In the rows, 100 means zero.
Rotation paths and how fast each direction turns (degrees each step)
Each turn is a multiple of 5 degrees from 10 to 175, or 0.
Each row of a path follows its step; steps can be skipped.
Path 1:
step 1: 86 110 99 110 111 95 107 112 110 99 108 109 101 127 80 98 102 90 84 115 108 98 78 116 99 100 104 76 90 103 86 80 115 105 107 78 122 108 106 95 117 108 93 116 95 88 119 103 55 75 88 98 104 105 100 104 101 88 93 121 113 91 85 112 90 109 96 119 95 102 97 103 82 95 91 104 118 98 87
step 9: 101 106 84 82 104 102 88 101 120 102 117 93 117 90 97 104 99 108 83 72 106 84 102 122 122 114 108 88 108 109 101 123 106 113 120 103 94 103 119 97 84 108 107 94 83 84 108 98 74 89 103 109 88 109 108 93 104 105 95 135 92 85 85 91 99 104 79 110 93 70 84 102 105 114 77 101 102 94 105
step 11: 90 91 88 97 94 118 113 77 104 119 105 81 73 123 105 94 112 91 82 102 109 86 68 105 118 95 107 101 96 96 104 95 100 95 108 92 84 92 106 90 92 105 93 81 106 61 104 101 108 82 113 107 102 112 97 117 93 85 100 105 99 109 87 111 99 82 82 124 107 111 113 94 103 114 114 95 91 123 114
step 15: 111 94 110 88 96 121 108 85 122 96 120 84 118 109 92 104 122 94 94 98 108 94 112 120 94 97 106 69 118 99 105 107 117 91 118 96 115 103 108 92 71 111 107 81 90 103 103 92 104 105 91 123 82 120 94 119 99 103 82 122 109 111 93 84 99 86 90 95 100 90 105 120 104 116 106 92 115 99 120
step 16: 92 70 108 102 117 97 113 102 89 108 115 105 97 122 127 97 109 120 97 125 104 86 75 123 103 74 104 95 103 90 89 96 126 109 98 97 96 95 101 95 109 82 123 89 85 81 123 109 92 86 98 111 93 96 85 115 90 103 88 122 111 94 91 91 89 89 103 98 96 87 88 120 96 94 93 93 96 109 109
step 17: 94 81 87 89 100 98 102 90 101 112 102 96 112 124 104 95 67 112 94 118 85 89 86 84 115 112 97 69 72 102 123 107 102 103 115 100 99 105 113 89 98 96 124 104 95 68 104 102 88 91 99 106 108 112 84 93 108 92 92 114 92 108 90 104 85 99 75 127 104 110 114 90 95 99 110 82 107 108 102
step 22: 92 90 121 113 114 101 105 98 76 89 101 108 113 127 93 112 112 114 90 106 94 99 69 103 105 98 84 97 102 105 96 111 103 103 112 98 113 106 122 100 108 100 110 97 112 70 108 85 83 95 94 106 85 109 97 137 101 93 97 108 103 110 106 96 89 73 77 115 77 93 89 86 95 83 104 111 83 110 105
step 25: 96 87 81 95 96 95 95 113 117 105 95 95 99 108 113 111 99 90 100 109 105 92 88 118 86 96 96 95 90 85 94 114 105 86 109 135 94 105 113 103 89 84 122 101 111 105 99 87 83 81 108 98 114 95 106 98 94 110 78 143 100 96 94 97 95 108 84 88 89 94 93 107 59 90 97 103 111 127 111
step 31: 114 102 93 97 102 99 111 97 100 92 92 78 104 119 103 110 122 111 92 122 112 83 87 116 83 85 82 100 88 92 95 115 95 99 127 116 118 97 87 76 101 69 99 116 101 90 91 95 104 107 105 97 88 102 107 130 93 108 96 146 97 89 112 82 117 97 91 103 100 82 103 98 89 99 98 99 100 101 105
step 37: 98 108 85 105 112 110 102 94 113 92 116 104 108 117 108 109 110 112 84 124 111 87 95 115 81 100 85 106 78 94 109 97 121 88 98 97 104 103 113 84 108 95 68 106 103 76 102 96 79 87 104 81 102 113 99 117 94 98 87 126 117 101 96 81 83 102 99 115 94 88 79 102 87 111 90 132 112 99 90
Directions:
99 105 100 102 108 99 99 103 96 95 100 106 102 101 103 97 100 102 99 107 102 98 103 98 103 97 103 98 101 99 101 98 103 96 99 104 102 103 100 93 94 103 100 100 100 104 102 98 97 102 96 100 96 99 97 97 103 99 97 95 99 102 101 99 93 96 98 104 102 104 98 96 94 98 101 101 100 99 95
20
98 96 96 98 97 102 100 100 97 101 101 103 104 98 98 102 104 95 101 98 100 100 107 106 96 100 96 101 101 93 97 99 96 98 102 100 105 97 101 97 101 102 94 103 102 107 108 99 96 104 102 99 101 101 100 100 100 105 101 104 95 98 100 100 99 103 99 105 101 100 104 103 99 99 98 101 99 103 92
60
94 97 100 99 104 97 97 97 96 103 96 95 98 103 104 106 102 100 98 101 101 100 97 97 96 97 93 106 95 95 101 102 99 100 101 103 101 98 103 102 98 99 104 101 96 100 96 98 104 95 100 99 99 100 99 98 98 101 104 101 98 102 103 96 97 101 103 107 104 104 99 94 100 100 99 107 99 105 103
125
94 99 99 101 95 100 101 101 99 93 98 99 101 95 97 105 98 101 102 96 99 101 102 102 102 106 97 98 98 101 98 105 100 102 100 102 99 101 99 95 103 102 96 100 99 99 101 100 105 97 98 96 95 96 97 102 96 103 98 97 108 99 99 104 96 100 99 105 102 99 96 98 97 94 100 95 107 104 103
90
99 102 99 104 103 101 103 97 102 97 97 99 102 100 100 101 98 101 102 95 99 102 96 105 103 94 104 106 103 100 96 97 95 106 96 97 107 102 100 98 98 100 98 99 101 93 104 101 101 99 99 96 104 103 102 100 106 101 102 100 106 100 98 96 97 99 101 106 98 96 99 100 99 100 97 104 96 97 101
170
